In the data rows, 128 means zero.
Some points, each followed by its number:
[101 105  40 127 154 216 255 146 152 146 139 136 149 129 154 111 178 216
  97 128 255  70 146 148 162 246 116 187 115 106 130 255 169  92 113 132
 149 105 255 141 233 105 255 185  74 112 169 130 229 255 107 216 206 131] 0
[162 120  50 134 135 131 255 142 165 143 218 177 161 169 119 134 179 155
  81 103 255 109 134 157 122 199 122 181  99  99 108 232 127  67 107 129
 169 139 133 162 155 105 169 151  92 125 183 120 160 123 110  90 199 128] 1
[ 89 216 153 108 140 107 102 164  94 126  94  76 125 141 153 180 144  13
 128 132 109 141  92 104 102 117 158  75 124 152 117 255  39 157 167 115
 126 110 123 111 152 190  80 142 152  97  94 120  97 120 177 158 152 134] 2
[132 161 145 127 159 117 133 131 146 126 172 231 142 134 124 143 136  15
 154  78  90  87 108 117  98 111  75 142 167 162 129 130 119 106  83 144
 138  78 190 139 177 255 142 207 141 112  50 124  67  59 170 255  89 150] 3
[166  82 176 160 149 120 157  61 100 139 104 111  93  94 152  97  95 164
 108  64  80  79 154 103 138 134  52 141 107 183 126 137 178  86 252 113
 142  90 164 150 115 106 220 133  91 108  95 107  87 255 144 255 130 127] 4
[205 134  71 118 144 104  89 173 101 142  94 122 108 165 143  62 255  92
 157  99 159 129  99 178 104 132 198 184 143 141 118 167 106  92 145  83
 154 159 205 135 131 114 121 198  93  90 151 180 255 201 141 181 152 116] 5
[165 116 123 118 105 130  60  91 107 127 130  82  93 143 137 179  93  40
 225 122 102  96  99 217 100 144  99  86 106 149 138 119  75 164 227 124
 154 148  75 152 149 110  85 122 255 230 114 153  95  84 173  91 150 115] 6
[132  77  90 199 113  88 162 111 159 144 129 109 140 124 119 177  72 255
  37 113  90 101 132 164 119 177  56 133  79 104 189  93 149  72 104 127
  90 145 110 146  78 150 162 120 146 125 124 121 255 119 139  85  99 102] 7
[164 142 101 141 119 106 165 187  60 116 142 123 119 124 111 134  77  44
  60 167 164 122 101 142 128 130  69 131 172 113 108  87 172 164 136 116
 134 147  98 122 134 154 186 147  94 130 142 117 169  84  68 154 112 139] 8
[ 83  99 104 118 134 107  98  97 107 126 173 147 134 104 117  87  84 122
  83 116 104 189  90  63 105 100 104 107 118 141 122  75 125 101 111 220
 125 138 150 178  96  45 181 127 100  95 101 110 184 146 121  60 145 119] 9
[116  99  76 117 151 144 176  76 104 139 217 129 145  96 139  94 232 149
  63  84 198  69 100 117 114 164  31 200 116 114 111 108 155  89  89 163
 147  94 126 153  99  94 182 155  86 114 120 111  73 217 100 255 128 129] 10
[130 104 125 139 159 149 106 197  60 139 101 168 108  65 133 243 133 116
 187  80 160  96  81  83  95 101 255 111 116 105 140 239 102 124 114 145
 100 132 255 146  90 182 141 135 118 136 164 165  58 131 129 157 204 119] 11
[197 112  56 169 147 200 131 149 159 173 109 132 120 106 184 221  73 227
 101 156 111 255 101 255  83 171 255 117 146 128 138 140 204  99 189 131
 139 177 179 147 254  79 255 143  86 178 236  98 255 255 151  86 255 127] 12
[140  95  80 114 107 134 103  88  93 127 215 105 125 127  99 182  83 140
 112 117 121 255 142 120 158 134  67 137 105 117 198  70 215 148  94 155
 131 154  27 113 118 106 119 118 124  92 120 135 155 171 111 127 178 120] 13
[151 113  51 117 133 144 133  96 140 125 110 159 120 103 110 124 183 222
  98  82 136  59 123 103 151  93  61 150  80 130 113  62  93 132  89  97
 128 130 140 113 142 119 130 108 131  65 142 145 133 233 110 106 124 126] 14
[ 88  74 123 136 122  94 120 166 222 111  71 142 150  95 108 102 170 255
   0 136  80  83 188 109 174 141  45 130 114  77 187  85 226  59  80 124
 108 120  95 106  86 249 130 127  78 132 126 137 255 226  99  55  43 132] 15
[176 130 189 122 134 115 120 112 121 109  95 136 111 136 116 120 156  37
 167 230  87 167 116 105 126  89  72 109 198 164 116  83   7 117 112  91
 145 139 104 111 155  95  62 124 126 120 109 130  81  73 102 164  40 125] 16
[ 84 126  77 131 133  95 104 165  78 105  95 192 180  83  91  59 136  57
  54  99  72 163 114 136  92 157  64 123 141 125  95  89 125  92  78 146
 125 127 164 123  90 128 115 145 107 118 120 123 187  95 143  90  82 148] 17
[143  70 126 116 113 114 101 106 118 137 123 109 138 142  86 119  57 202
 138 141 124  63 122 140  98 113 207 137 105 110 109  76  80 135  83 173
 107 130  59 110 102 128 113 114 115 154 137 132 123  98 106 112 155 117] 18
[ 68 128 122 118 128  99 130 114  85 109  80 131 172 116 129 146  70  17
  78 136 112 124 154 108 115 136  66  97 130 150 121 191  80 111 111 112
 133 122 133  92 106 131 107 144 125 137 118 128 182  86 159 101 108 152] 19
[127 113 178 124 146  97 160 131 146 118 121  94 123 200 145 188 202   7
 125 213 141 120  73  88 116  91  77 124 159 128 107 248 166 137 118 109
 160  92 249  82  79 236 172 143 122 102  55 117  74  95 112 255  55 157] 20
[178  69 220 123  93 102 153  98 255 109  74 204 152 129 124  82  83 193
 177  94  89 172 150   0 134 106  57 120 154 128 122 108  90 107  97 147
 124 124 197 177 175  81 189 125 160 116 124 161 185  47 110  84  54 101] 21
[ 93  80 109 149 154 108  45 182 207 146 161  97 136 100 128 148 195 255
  10 122 157 109 125 179 114 167  56 190  73  74 102  77 173 111  81 115
 132 115 159 133  53 103 191 102  76  79 153 128 147 182  79  85  72 108] 22
[ 71  72 122 255 143 140  72  89 197 144 169  92 146 171 145 209  86 255
  72 126 161 130  92 200 111 167 158 123  83  91 127 250 164 156 126 124
  83 113 155 167 100  99 185  91 126 176 141 108  71 255 144   0 215  98] 23
[ 97 255  68 101 126 135 149 114  87 115 112  80 115 184 130 178  76  43
 246 255 146  73  85 251 199 150 117  74 164 145  98  89  56 255 134 111
 120 147  65  94 211 161  61 116 142 178 111 142 143  73 102 172 157 153] 24
[113  97 107 150 150 105 113 173  96 135  86 138 141  76 107  66 135 190
  88  78 213  62  78 171  99 129 240 182 115  94 110  67 161 101  93 154
 148 143 179 107  80 101 183 139  85 137 132 124 108 117  50 184 123 119] 25
[185  93 204 123 117 228 162 150 250 132 100 224 169 105 152  87  71  89
 249  82  81 238 139  83 100 120 255 141 228 154 112 105  97  75  93 165
 110 117 211 165 151  96 171 180 111 156 164 149 201 167 170  88  58 112] 26
[ 69 141  23 135 147 147 144 117 198 147 132 129 151 123 148 169 182 255
  64 151 221 130  94 187 137 164 149 178 105 105 137 255 154 104  98 148
 142 156 255 195 231 171 228 177  66 103 152 104 244 255 115  46 253 138] 27
[134 255  98 108 121 156 117  61  76 152 103 101 127 158 124 159 145 135
 147 152 147 142  96 146  98 159 255 112  98 178 105  79  18 123 195 156
 112 148  42 141 113  95 118 112 128 171 120 102 103  84 131 159 221 118] 28
[173  98 111 118 132  90  62 137  93 123  76 145 107 107 139 161  81 183
  61  82  51 172 170 170 120 142  69 122  98 129 141  84 183  87 130 107
  94 132  61 116 140 123 108 112 135 101 131 120 188 192 132  61  85 115] 29
[111 123 137 120 133 168 151  74 180 127 169 101 110 164 151 129 103  37
 220 104 167  59  95 143 119  90  96 125 123 149 141 255 122 146 122 139
 127  85 255 133 124 157 110 159 171 157 119  96 102 255 164 185 176 144] 30
[205  57 158 141 123 150  96 126 178 122 162 135 103 124 127 105  68  68
 112 172  76 117 160  61 119  93  50 153 127 108 111  88 180 104 145 124
 128 118  26 142 124  95 162  80  86 149 127 101  67 138 103  74 138 102] 31
[125 119 208 109 119  98 101  99 170 109  83 110 121 143 113 132 117 251
 104 191 114 114 174  89 128  73  70  82  90 154 114 104  41  97 150 137
  84 116 104 135 138  67  99 100 154 125  93 144  63  83 142  83  68 117] 32
[148  85 106 114 124 212 255  65 123 155 111 151 188 135 153 123  91 205
  84  71 211 108 102 138 123 170 131 154 121 136 118 130 174 105 120 137
 137 134 182 160 163  64 255 192  97 101 145 125 176 255 110 238 201 128] 33
[150  66 145 143 129 140  33 173 104 138 191 120  95 139 148 233  99  71
  16 124 141  98 214  94 137 166  60 158  95 104 109  62 206 139  95 112
 122 119   0 118 121 109 166  96  85 129 139 125 250 115  88  97  84 117] 34
[137 121  67 124 116 132 141 112 123 139 255  85 115 148 178 177 111  58
  58 114 199  90 116 196 158 117  80 141  86 105 134  56  79 207 138 177
 185 139  84 134 112 108 107 118 180 222 134 138 162  64  90 127 146 125] 35
[164  83 219 121 117 110  79 139 125 120  63  90 110 159 150  88  88  59
 251 100  87 179 157  89 110  51  79  92 216 184 131  76 135 120 214  94
 153 108  40 148 156  85 105 150 200 112 109 147  99  91 173 162 124 127] 36
[ 96 104 105 148 118 120 154  93 191 167  90 172 219 103 129  44 251 255
  85 101 176  73  82  75 109 217 173 126 125  79 103 255 115  91 120 128
 103 122 255 135 172 125 147 155  86  68 148 146 108 240 117  20  89 123] 37
Which three points above are nearest to each new point by angle, seen from the average point of the numbered points? Their numbers follow each, nearest first.
[ 90 106 255 121 119 102 130 135 255  91 163 217 120 101 146 132 127 198
 186 110  97 126 198   6 179  92  55 164 139 112 171  97  51  99 114 139
 111  97 248 131 113 228 178 133 146  94 138 120  75  97 153  99  46 116] 21 32 3
[ 65 109 123 123 155 117 116 116  65 135 116 176 152 105 131  83 144 145
  79 104 148 130  76 160  95 138 225 151 111  79 115 181 116 129 106 146
  95 115 202 130 111 151  75 140 100 116 163 152  75 175 124 138 137 121] 11 25 37
[179 182 122 115  94 113 220 124  44 139 103 114 160 136 117 248  46  34
 145 113 129 191 217 194 171 162 112 103 142 144 112  98 168  83 165 118
 130 148  52  84 148 136 248 170 101 161 166 136 255  98 107  88 159 137] 8 34 19
[117 160  64 125 113 102  91  98 105 114 140  84 128 163 101 178 255  19
 111 141 117 103 135 156 183 145  60 118 113 133  95  83 132 150 146 111
 111 144  68  76 118 140 112 120 102 108  91 123  59  94 117  84 113 130] 24 16 35
[177  80 174 105 114 117  75 118 114 147  70  69  96 163 157 127 106 120
 186  90  85 136 158  77 126 105  76  94 172 171 132  79  82 123 212  93
 118 117  41 158 142  73 147 118 164 124 133 142 119 157 162 196 114 137] 36 6 16
[133  93 197 131 126 123 142 125 221 148  88 160 140 121 140 137 106 242
 129  84 106 148 156  42 118 109 182 100 133 114 118 100  41 107 110  95
 124 123 230 131 103  83 135 139 116 140 139 112  84 141 134 157  56 118] 21 32 26
[123 117  68 114 134 114  76 119 108 126 169 100  87 131 142 185 152  15
 151 151 118 107 107 160 155  94 106 127 128 155 109  84 162 145 217 103
 132 128  93 141 162  96  91 166 115 108  91 104  86  58 135 131 140 127] 6 24 36
[ 85  93 144 151 135 124 169 111  68 115  97 217 179  85 122 112 111 220
  63 101  92  66 103 124 124 139  95 147 133 102 134 169 143 105 105 207
 119 113 200 158  93 185 127 161  96 125 142 126 194 217 128 122 122 121] 15 37 7
[133  77 185 117 111 126 137 173 238 139  67 163 135 109 115  48  70 182
 141  71  78 202 102  98 113 100  57 138 126 116 115  74  72 105  97 173
 118 111 121 118 140  73 110 126 119 151 139 134 136 102  94 168 116 133] 21 26 32
[ 91  97  93 153 153 102  92  96 174 136 147  90 128 129 118 111 209 255
 203 123 109  90 116 124 122 190  48 119  69  94 134 226  88  90  88  94
  98 124 109 140 128 117 171 101 130 156 112 117 115 255 157  22 150 114] 23 37 14
[ 91  97  78 114 133 113 166  87 105 118 212 116 131 116 120 140  57  17
 133 109 157 207  91 222 148 129 120 120 133 125 108  70 244 111 145 168
 141 113  91 100 116 110 107 136 117 112 152 110  76 155 133  68 191 127] 13 35 8
[100 255 134 109 108 125 142 142  97  80 125 100 115 117 110  95 105  79
 159 145 116  88 130  80 109 108  88  83 111 170 203  90  16 114  91 114
  96 148 130  74 119 141  94  88 186 112  96 130  86  61 154  98  74 135] 16 2 19
[101  88  91 117 115 131 110 101 133 139  51 122 127 141 136 121  91 203
 184 150 139 134 117 166 103 176 209 104 118 103 121  73 222 179  83 121
  93 160  65 130  77 125  26  72 124  87 130 133 182  80 128  87 116 130] 18 29 13
[101 132  63 109 111 156 219 102  69 140 238 219 128 167 100 125  92 109
 105 112 229 192 152 219 172 193  80 183  74 102 122  63  96 163  69 132
 216 131  68 129  91 109  66 115 131 132 131 165 102  46 110 220 162 125] 35 13 1
[ 78 112  62 120 129 136 130 139  82 143 136 122 161 125 128 168 255 125
  92 115 242 127 215 188 234 186  63 155  82  89  99  50 127 197  94  92
 201 133  77 105 198 173 131 134  88  97 131 160 147 130  96 182 126 132] 35 10 34
[ 98 130  46 161 150 230 103 132 118 132 255 150 119 117 104 130 117   3
 130 147 243 223  84 168 102 152 255 179 120 105  96 140 192 165  80 137
 139 129 242 164  87  82 123 114 112 118 132 114  52  68  97 182 229 121] 11 25 35
[140  85 143 111 110 116  90 126 140 108 114 149 112 129 119  77  88 148
  68 138  90  86 128  66 116  74  68 128 118 117 173  91 117 159  93 101
 109 110  39 123  97 143  45 102 106 117 118 128  78  99 104 179 105 134] 31 32 16
[101 109  67 102 108 136 168  77  78 146 175 112 134 124 135  76  83 102
 125 135 186 108  93 238 117 147 114 136 107 131 114  45 115 151  91 173
 207 152  72 138 112  86  79 139 136 162 123 134  86  76 121 151 166 121] 35 24 18
[143 164 114 103 130 158 109 105 155 135 159  72 117 213 114  88 255  22
  15 255 137 142 115 139 192  96  79 139 160 169 124  66  18 218  95  84
 136 103 107 111 121 139  76  98 131 126 150 141  76  64  80 255  51 143] 16 24 20
[124  65 255 122 107 117 105 153 255 105 161  80 108 122 133 147  77 255
 147 145  83  61 230 142 137  12 102  97 138 109 211 114 166 153 114 101
  54 112  16  86 141 176   4  94 135 149  80 152  83 106 150 106  88 157] 32 18 31
[133 166 142 128 113 115 130  77  77 106 115 138 127 150 104 140  73 176
 170  93  93  85 183 200 123 120  78  89 109 131 176  85  96 117 142 114
  87 111  22  96 125 172  60 109 211 131 100 152 108 100 165 151 128 135] 6 24 36
[128  81 235 154 154  96  31 182 134 166 140  85 117 154 141 171 235 255
 140 145  49 158 240 118 100 130 255 105  85  95 123 250 255 153 187 129
 136 116  53 180  74  74 141  59 196 157 161 103 129 182 232 255 165 111] 23 4 36
[ 80 255 242 175 131 117 104 190  44 102 161 106 116 109 123 134  96 234
 118 130 111 144 151  88 107  58  81  86 128 149 140  98 118 127 143 119
 119  95 126  83  84 185 101 104 158 118  63 116  58  61 153 152 114 150] 32 2 36
